In the rows, 128 means zero.
Each path below is one point turned by a fixed rotation once a step. After each direction that follows a path, write how fast that rotation turns it, in deg/step (0 if it stays still).
Each turn is a multiple of 5 degrees from 10 to 175, or 0.
Each row of a path follows its step; steps can be skipped.
path 1
step 0: [134 123 129 132 134 132 123 127 135 124 122 132 118 125 136 116 128 122
 133 117 119 125 129 130 129 129 119 128 130 123 124 131 123 124 132 137
 126 132 131 135 137 123 128 125 122 119 133 130 129 126 123 128 125 130
 125 136 127 135 136 126 127 130 127 133 114 128]
step 14: [125 118 117 135 138 127 135 128 131 125 130 124 129 122 123 131 136 123
 132 123 127 122 130 116 120 121 121 131 130 130 127 128 127 132 129 126
 125 136 127 129 127 133 120 130 129 121 120 123 132 115 123 117 131 125
 130 127 127 131 137 129 126 123 134 129 122 133]
step 25: [128 126 124 136 132 134 129 127 130 126 121 127 118 125 134 122 130 126
 118 128 139 122 130 132 125 127 124 120 138 134 124 135 132 126 134 134
 137 131 125 131 133 129 134 128 131 119 123 135 132 121 126 133 130 136
 125 129 121 131 136 126 127 120 127 128 121 115]
step 26: [128 121 135 132 132 133 125 136 131 130 121 135 120 130 124 127 120 127
 137 120 122 125 133 121 124 128 119 129 120 139 127 129 130 132 125 138
 131 138 123 133 117 120 125 128 128 124 127 119 123 114 130 125 124 125
 129 126 124 131 132 131 123 126 128 125 126 125]
step 29: [132 125 125 135 133 127 131 127 133 129 128 145 124 134 129 136 125 130
 129 124 125 119 130 128 132 131 130 123 118 123 119 126 127 131 136 127
 126 136 131 131 131 124 130 116 132 122 133 123 126 125 127 124 134 128
 126 123 116 130 142 122 133 132 126 134 123 131]
step 30: [133 117 131 139 129 132 129 129 125 119 130 129 128 121 122 129 132 129
 128 137 135 131 129 121 130 124 121 133 114 133 132 121 125 133 132 125
 123 123 125 114 130 133 119 130 124 126 123 128 125 123 123 127 128 121
 122 132 126 130 135 126 132 132 122 132 125 119]
step 31: [123 135 134 123 126 129 128 127 134 118 119 132 127 122 126 127 136 121
 127 121 128 129 130 128 125 127 125 131 137 124 129 131 124 116 134 122
 125 135 115 126 132 128 122 122 125 124 116 120 132 124 134 128 126 125
 115 128 131 124 129 127 129 129 125 140 126 125]
step 32: [118 123 129 129 132 123 125 125 128 127 119 127 125 131 123 123 131 126
 140 127 125 120 132 125 122 129 129 129 119 133 124 126 133 120 133 135
 124 130 140 129 144 119 129 125 129 118 128 135 136 130 131 126 120 132
 124 130 125 127 136 125 123 131 129 136 125 134]
step 37: [126 131 138 140 120 125 131 127 130 139 125 132 128 131 126 129 134 130
 119 121 138 125 126 125 123 135 117 122 127 124 131 130 136 137 133 133
 125 131 125 131 127 128 139 119 123 122 129 124 127 129 130 129 124 124
 124 125 130 129 136 128 137 124 130 133 123 116]
Speeds:
[129 127 129 129 125 126 126 129 127 127 129 130 125 126 129 127 130 127
 129 130 130 125 127 127 127 128 130 127 127 125 127 128 127 127 128 127
 127 129 129 127 130 128 127 127 128 129 128 127 128 128 129 126 129 126
 128 128 128 128 128 128 129 127 130 127 132 128] : 40
[128 127 129 128 129 128 129 127 129 128 126 128 128 130 127 129 126 130
 128 130 126 128 128 126 127 128 130 127 127 129 124 127 129 127 128 128
 128 128 128 130 129 125 127 128 128 129 126 128 125 127 127 126 128 127
 128 128 125 126 129 128 126 127 129 126 128 131] : 115
[130 127 129 129 130 128 130 130 129 127 128 129 128 125 127 128 128 129
 127 129 127 129 128 128 128 127 130 128 129 128 127 129 127 129 129 129
 128 126 126 130 129 129 128 131 126 129 127 129 132 130 127 128 127 128
 129 129 128 129 128 124 128 128 130 128 128 127] : 130
[128 126 128 129 128 127 129 126 129 129 127 129 130 129 127 129 127 127
 130 129 129 129 125 128 127 128 128 127 129 128 129 127 130 128 129 126
 126 129 130 130 129 128 129 128 129 130 129 126 130 129 127 128 125 133
 128 127 128 127 127 129 128 127 129 130 129 126] : 85
